(in the rows, 128 means zero)
The rows below come in pairs that one turn or mirror swaps. Which row does each named row swap with?
z162: [121 139 151 111 135 143 140 127 100 122 130 144 123 111 136 114  98 158
 117  87 150 159  97 163 153 135]
z44: [105 115 139 122 100 191 102 137 135 150 139 147 137 125 159 108 128 127
 149 153 137 122 122 150 138 139]
z358: [122 153 160 107 133 141 144 120 133 135 130 143 130 119 106  92 140 154
 139 143 113  78 168 143 137 114]
z411: [122 120 148 153 164 182 129 115 124 153 164 131 128 142 121 149 118 166
 125 120 116 174 136 100 141 127]
z908: [120 157 130 141 114 137 139 129 112 131 107 117 122 122 140  86 100 155
 115 154  79 125 115 109 146 115]
z521: [ 88 143 117 126 156 119 151 126 139 122  93 150 134 114  98 118 138 130
 130 112 129 128 125 113 138 159]
z104: [116 120 141  94 118 139 147 127 165 112 136 145 145 133 128 157 113 129
 123 125 115 128 162 120 107 131]
z884: [115 138 141 113 134 147 132 126 101 136 147 131 135 105 132 100 111 156
 115  89 135 172 111 172 182 113]
z55: [110 113 119 141 119 114 148 153 141 141 155  94 126 109 138 116 175 162
 151 106 117 124 131 107 140 105]
z516: [116 133 143 118 137 146 129 127 111 121 158 115 135 106 138 101 106 165
 116 100 137 166 107 180 175 120]
z778: [138 153 153 147 154 160  87 104 134 142 144 155 132 129 127 144 114 122
 111 114  88 133 149 143 116 124]
z175: [123 152 100 164 124 128 125 138 169 170 135 102 134 139 137  91 139 116
 139 109 129 140 145 148 158 103]
z15: [115 113 147 140 152 146 124 137 148 136 143 121 136 106 146 115 174 127
 141  99 144 131 144 195 156 131]
z818: [122 159 133 149 114 129 132 132 117 138 111 120 120 115 137  92 105 152
 118 160  84 117 102 118 136 109]
z489: [125 112 159 144 144 141 121 135 143 140 146 117 135 105 146 117 166 127
 138  86 128 127 146 196 143 124]
z288: [107 119 138 107 144 144 146 122 100 133 139 130 127 108 134 100 108 152
 117  89 138 167 116 175 163 143]
z9: [123 148 149 113 141 141 133 121 131 139 123 140 135 121  86  92 131 164
 138 151 116  86 160 131 125 110]
z416: [121 164 139 132 123 132 130 131 114 129 109 130 118 114 145  93 105 153
 114 165  80 119 112 119 146 121]
z900: [126 115 154 133 153 137 128 133 143 137 143 114 137 110 149 127 173 120
 140  95 132 132 143 196 146 133]
z674: [133 160 107 171 123 119 112 134 175 162 136 112 126 131 131  91 135 114
 118 117 117 135 135 150 162 117]
z634: [129 124 159 158 153 171 129 136 134 141 163 132 129 139 127 156 125 170
 134 104 139 169 115  99 143 121]
z87: [109 123 121 130  88 180 110 141 143 150 137 139 143 129 171 130 130 113
 147 140 143 149 124 152 142 124]
z995: [142 146 158 146 152 153  83 103 133 135 148 148 144 126 123 141 115 130
 112 138  86 133 143 149 118 128]
z544: [124 122 150 149 177 172 137 109 130 134 163 127 131 143 122 140 114 175
 126 120 122 156 142  94 137 137]
z407: [ 95 148 110 141 114 165 117 120 144 137 158 149 164 115 126 124 140 129
 153 150 120 145 130 116 177  85]
z84: [110 129 130 121 142 151 137 113 110 130 139 119 132 109 152  95 105 158
 120  96 147 164 116 177 174 140]
z373: [121 122 117  99 129 136 143 125 172 117 130 129 132 124 137 155 113 120
 131 107 127 143 164 122 105 132]
z688: [126 138 138 114 136 141 140 114 103 123 149 123 141 104 143 115 111 158
 108 101 140 183 118 176 164 129]
z867: [122 144 148 104 140 148 149 121 133 131 133 139 122 112  96  92 142 162
 139 138 124  79 162 145 145 106]
z167: [124 133 140 108 128 153 162 138 159 125 100 133 133 126 138 146 110 109
 129 133 129 137 154 132 108 149]
z366: [110 121 139 138  98 178 115 149 136 134 154 150 154 135 166 113 123 105
 144 150 126 127 119 147 137 125]
z902: [137 153 148 147 162 153  92 100 143 126 143 158 141 127 119 138 109 128
 108 136  90 131 152 140 118 124]
z505: [ 89 154 110 135 148 118 144 136 145 124  87 133 136 122 108 117 126 120
 126 119 132 126 112 121 146 157]
z796: [110 117 108 135 124 124 151 140 133 133 147  89 121 117 143 100 171 167
 147 106 116 125 131 102 143  96]
z899: [117 113 163 131 145 146 121 146 145 139 144 123 133 101 138 125 164 131
 138  90 128 128 149 194 150 133]
z600: [ 86 151 117 148 116 169 121 119 144 142 148 151 166 108 131 120 144 139
 148 138 125 148 123 123 183  87]
z183: [114 124 109 139 127 115 147 149 143 136 149  92 116 107 140 106 173 165
 155 100 129 129 132 115 139 101]
z816: [126 155  99 168 116 127 104 131 174 170 137 103 126 137 134 102 140 123
 129 110 120 133 152 139 151 120]
z212: [121 104 132  99 118 128 152 143 168 112 139 128 138 116 124 144 128 124
 144 105 132 140 159 121 107 135]
z622: [114 124 114 139 126 112 156 141 140 135 148  91 119 112 143 111 170 158
 150 110 117 119 123 111 133  87]
z937: [ 93 139 112 123 151 119 151 134 135 121  89 140 128 116 100 117 142 118
 134 125 135 126 128 122 142 161]
z262: [126 129 158 152 178 164 134 128 120 149 146 131 119 147 106 141 130 163
 120 106 120 161 129  92 139 137]
z349: [ 87 143 119 139 121 173 125 118 138 141 148 149 162 113 129 127 142 146
 155 149 126 133 120 124 174  75]
z974: [137 159 137 143 126 126 131 126 107 135 100 129 127 115 136  93 108 151
 117 159  80 126 115 111 144 113]
z94: [129 123 160 155 172 167 135 123 113 141 166 132 130 148 124 136 136 163
 123 122 128 164 124 105 133 151]
z961: [118 142 132 117 118 141 110 129  83 130 150 133 132 119 134  94 101 148
 115 102 142 163 113 166 165 130]
z806: [126 116 114 139 130 111 144 144 131 138 147  97 129 110 143 104 180 160
 153 107 118 130 129 112 151  95]
z901: [103 116 121 128  90 178 104 132 138 155 128 135 134 134 167 119 143 119
 139 133 147 131 120 157 136 139]
z450: [126 126 151 152 170 166 131 125 132 154 156 126 116 138 114 151 135 178
 124 111 139 163 142 100 129 131]
z892: [124 166 140 137 122 128 128 129 112 133 106 123 126 124 137  86 106 150
 109 160  87 119 116 110 146 116]
z987: [138 148 155 142 155 152  92 100 143 131 139 152 137 119 123 148 113 128
 109 129  86 130 156 142 112 130]
z857: [121 169 133 138 111 134 137 120 104 142 106 130 120 114 146 100 103 144
 117 153  84 121 114 118 136 111]
z13: [130 146 155 119 150 152 132 117 127 131 132 142 125 118  90  93 141 162
 142 144 124  81 164 127 141 105]
z804: [131 129 162 148 163 162 152 143 121 135 150 114 125 149 116 156 135 156
 132 115 135 164 154  97 142 127]
z739: [127 172 140 145 121 140 134 128 115 135 112 132 118 119 140  91  97 152
 123 161  83 120 116 113 137 111]
z812: [ 88 150 119 132 121 165 125 120 142 130 156 144 166 114 123 129 150 148
 155 141 133 127 124 114 172  78]
z305: [116 111 154 138 144 147 119 136 145 143 149 123 134 105 155 119 170 120
 143  95 132 128 142 194 151 134]
z325: [ 87 137 106 131 156 110 149 135 147 125  93 138 132 121 104 120 125 125
 129 114 130 128 116 121 136 155]
z379: [113 123 106 135 132 117 142 142 143 135 154  93 117 114 152 116 179 160
 148 106 119 130 132 107 143 100]
z200: [130 133 153 155 185 168 136 116 119 136 151 119 114 150 122 144 127 163
 121 112 126 155 125 102 129 134]
z327: [122 121 115 105 123 140 133 130 148 108 113 122 134 111 126 161 135 128
 125 117 138 133 159 130  93 134]
z982: [128 156  94 173 127 138 111 134 174 168 139 111 118 140 129  99 124 119
 124 113 117 135 142 136 160 117]
z720: [111 111 113 117  92 175  93 133 142 143 170 144 152 120 146 114 136 130
 150 131 145 132 128 139 122 122]
z128: [122 127 154 118 136 147 136 132 105 113 146 121 124 106 143 104 111 151
 116  81 133 164 104 167 177 127]
z171: [132 154 101 166 128 126 117 136 170 157 131 105 124 132 131  90 124 114
 128 102 126 141 142 148 171 111]
z745: [114 143 148 115 134 141 139 128 106 138 150 143 129 112 145  93  94 154
 112 100 140 164 112 178 169 128]
z939: [142 145 163 155 152 154  91 104 135 137 139 148 137 123 122 138 114 130
 109 123  85 126 152 148 111 122]
z466: [116 123 114 135 127 116 145 142 139 138 148  88 126 119 144 105 180 160
 143 108 127 128 135 105 147  92]
z590: [116 115 134  91 123 137 142 134 149 109 126 150 138 127 124 150 118 128
 134 124 129 128 154 118  96 148]
z85: [136 128 159 153 167 176 118 119 115 130 151 125 114 137 120 148 126 164
 120 103 120 159 120  95 138 128]
z705: [131 152 155 117 145 141 139 114 136 134 135 140 125 115  97 101 159 159
 135 145 124  82 161 136 136 101]
z498: [119 132 132 132  91 191 103 124 123 153 124 147 133 125 159 113 116 114
 145 152 134 136 119 142 128 128]

z688 is swapped with z94
z200 is swapped with z516
z15 is swapped with z902
z634 is swapped with z162
z9 is swapped with z175
z804 is swapped with z961
z796 is swapped with z908
z812 is swapped with z505
z349 is swapped with z325
z84 is swapped with z544

